Each named turn below is shown by a few rows before and after it. Which turns, in which order, take the first row of each later pair to the second? The first pair is answered.
k_35 (before -> after):
[ 1.45 -0.05  0.41 -1.08  0.12  0.41  1.15  0.26 -0.10  0.13  2.43  1.13
 -0.20  1.23 -0.50 -1.43 -1.42  0.13 -0.63  0.76 -0.98  0.20] -> [ 0.89  0.45 -0.76 -1.32 -0.09 -1.38 -0.45 -1.14  0.90 -0.40  0.91 -2.23
  1.10  0.70 -0.59 -0.83 -0.19  0.59 -0.61 -0.50  0.24 -0.73]
[-0.38  0.15 -0.02 -0.25  0.17 -2.20 -1.55 -3.07  1.98  1.80  2.23 -2.08
 -0.39  0.31 -3.46  2.04 -0.13  0.60 -2.67  0.04  0.94  0.32] -> [-2.04 -0.94 -0.42  2.39  0.92  0.19 -2.00 -1.70 -0.49  1.64  0.58 -1.94
 -0.35 -0.16 -2.14  4.15  2.34 -0.99 -1.96  0.56  1.48  0.27]
[-0.30 -0.87  0.57  0.35  0.59  0.82 -0.59  1.83 -0.18 -1.24 -1.46  0.65
  0.34 -0.62  0.82 -0.65  1.34  0.07  1.10 -1.42 -0.08  1.12] -> [ 0.56 -0.90  0.90 -0.43  0.36  0.34  0.10  1.70  0.43 -1.12 -0.44  1.86
 -0.12 -0.06  0.24 -1.54  0.00  0.45  0.74 -1.37 -0.80  1.67]
k_823 (before -> after):
[ 0.77  0.82  0.11 -1.91 -0.31 -3.13 -1.03 -2.72  1.90 -1.41  0.39 -1.80
 -0.48  0.28 -0.28 -0.87 -1.51  1.39 -0.69 -2.29  0.70  0.25] -> [ 0.09  0.61  0.71 -1.59  0.73 -0.22  0.81  0.26  0.49 -1.72 -0.74  3.64
 -1.68 -0.65  0.92 -2.36 -1.54  0.73  0.40 -1.19 -2.14  2.46]
[ 0.41  0.46 -1.50  1.85 -1.17  0.28  0.38 -0.16 -2.09  1.20  0.08 -0.56
 -0.36 -0.11  0.83  1.86 -1.24 -0.29 -1.44 -0.96 -0.88 -1.41] -> [ 1.05  0.97 -1.37  0.84 -1.42 -0.99  0.67 -1.02 -1.07  1.14  0.40 -0.65
 -0.26  0.03  0.31  1.04 -2.21  0.44 -1.82 -1.31 -0.96 -1.50]
[ 0.30  0.66  0.00 -0.30  0.91 -0.87  1.01  0.21  1.34 -1.40 -1.25  0.13
  2.15 -0.82 -0.57 -0.94  0.25  0.80  1.17 -0.05 -0.26  0.85] -> [-0.18  0.05  0.09  0.66  1.19  0.17  1.01  0.92  0.20 -1.42 -1.60  0.67
  1.95 -1.10 -0.17 -0.18  0.96  0.23  1.42  0.11 -0.18  0.94]
k_925 (before -> after):
[-2.06 -0.79 -1.29  1.52  2.04  0.26  0.24  1.58  1.12  0.54 -0.94 -0.61
  0.51  0.56  0.88  2.73  1.84  0.19  1.98  0.53 -1.96 -0.28] -> [-1.06 -1.44 -0.36  2.17  1.62  0.07  0.46  0.93  0.82  1.44  1.47 -1.18
 -0.23  1.82 -0.07  3.54  0.67 -0.19  0.90  1.27 -1.08 -0.97]
[-1.41  1.09 -0.36  0.01 -1.44 -1.39 -0.71  2.02 -0.21  0.16 -1.40 -0.48
  1.70 -1.15 -0.21 -1.07 -0.11 -0.17 -0.66 -1.70  0.48 -0.01] -> [-1.42  0.21 -0.18  1.11 -1.55 -0.43 -0.85  2.46 -1.31  0.62 -1.16 -0.79
  1.47 -0.88  0.08 -0.12  0.52 -0.88 -0.65 -1.10  0.99 -0.18]
[-1.87  1.71  0.61 -1.12 -0.89 -1.67 -0.87  0.04  1.58 -1.47 -0.70 -0.15
  0.04  0.02 -0.44  0.90 -0.20  0.79  0.14  0.08 -0.05 -0.76] -> [-2.54  1.36  0.51 -0.35 -0.82 -0.76 -1.23  0.74  0.60 -1.54 -1.47  0.02
  0.20 -0.19  0.14  1.77  0.70  0.41  0.53  0.17  0.15 -0.69]
Pairs:
Between the rows of a pair lie two turns.
[ 0.21  1.21 -1.91 -0.72  1.00 -0.34  0.09  0.69 -0.26 -2.28 -1.59 -0.88
 -0.78 -0.55  0.63 -1.30  2.83  1.20 -1.73 -1.86 -1.70  0.97] -> [ 1.54 -0.07 -0.69  0.13  0.93  1.35  1.38  1.49 -1.61 -1.08  1.32  1.79
 -2.41  0.72  0.32 -0.93  0.93  0.15 -2.22 -0.16 -2.04  1.38] -> k_925, k_35
[-1.48 -1.24 -1.06  1.60 -0.10  1.46 -0.21  1.53 -1.46 -0.68 -2.04  0.08
  0.46 -1.84 -0.15  1.49  1.85 -0.74  0.90  0.34  0.77 -0.49] -> [-0.75 -1.74 -0.64  2.16 -0.20  1.73  0.11  1.49 -1.93 -0.13 -0.81  0.42
  0.08 -1.22 -0.43  1.90  1.20 -1.06  0.74  0.97  1.15 -0.42] -> k_823, k_35
[-0.90  1.24 -0.72  0.17  0.09  0.28 -0.06  0.74 -0.01 -1.34 -2.15  0.55
  0.20 -1.43  0.46  0.11  1.60  0.25  0.69 -0.49 -1.10 -0.21] -> [-0.27  0.15 -0.49  1.58 -0.05  0.64 -0.60 -0.01 -1.01 -0.48 -0.72 -1.39
  0.04 -0.36  0.13  1.99  1.63 -0.67  0.00  0.15  0.75 -1.47] -> k_823, k_925
[-0.09 -0.16  0.03 -0.38  0.69  1.58  0.57  1.39 -1.23 -0.30 -0.83  3.32
 -0.08 -1.41  0.49 -0.32  0.11 -0.37  1.02  0.86 -1.62  0.84] -> [ 0.52 -1.23  0.01  1.36  0.29  0.81 -0.97 -0.30 -1.97  1.01  0.76 -0.85
  0.39  0.04 -0.40  2.70  0.34 -1.15 -0.20  0.97  1.69 -1.47] -> k_925, k_823
[-1.27  0.80  1.16  0.45  0.89  0.11 -0.73  0.23 -1.23  0.11 -1.69 -1.33
  1.11 -1.09  0.12  1.02  0.16  0.64  0.16 -0.12 -0.18  0.45] -> [-0.67  1.52  1.49 -0.94  0.88 -0.62 -0.03  0.09 -0.29 -0.10 -1.24 -0.27
  1.02 -1.11 -0.26 -0.35 -1.08  1.33  0.26 -0.29 -1.19  0.89] -> k_823, k_823
[-0.72  0.21 -0.37  0.64  0.13 -1.54  0.40 -1.01  0.60 -0.51 -0.26 -2.60
  0.21 -0.18 -0.06  0.39  0.82  0.32 -0.33 -0.31  1.04 -0.82] -> [-1.04  0.15  0.08  0.46  0.58  0.34  1.89  0.80 -0.07 -0.76 -0.79  1.26
 -0.70 -0.74  0.92 -0.83  0.49  0.03  0.50  0.40 -1.21  0.72] -> k_823, k_823
[-1.33 -0.49  2.28 -0.63 -1.52 -1.39 -0.06 -1.45  1.14  1.43  3.54  0.94
 -1.32  2.41 -0.34 -2.00 -4.00 -1.45 -1.52  1.79 -1.21  0.21] -> [-4.56 -0.61  1.27  1.03 -0.02  1.75 -0.09  1.65 -1.40 -0.13 -1.30  2.63
 -0.54 -0.13  2.41 -1.64  0.61 -2.58  0.53  1.56 -2.54  1.57] -> k_925, k_823
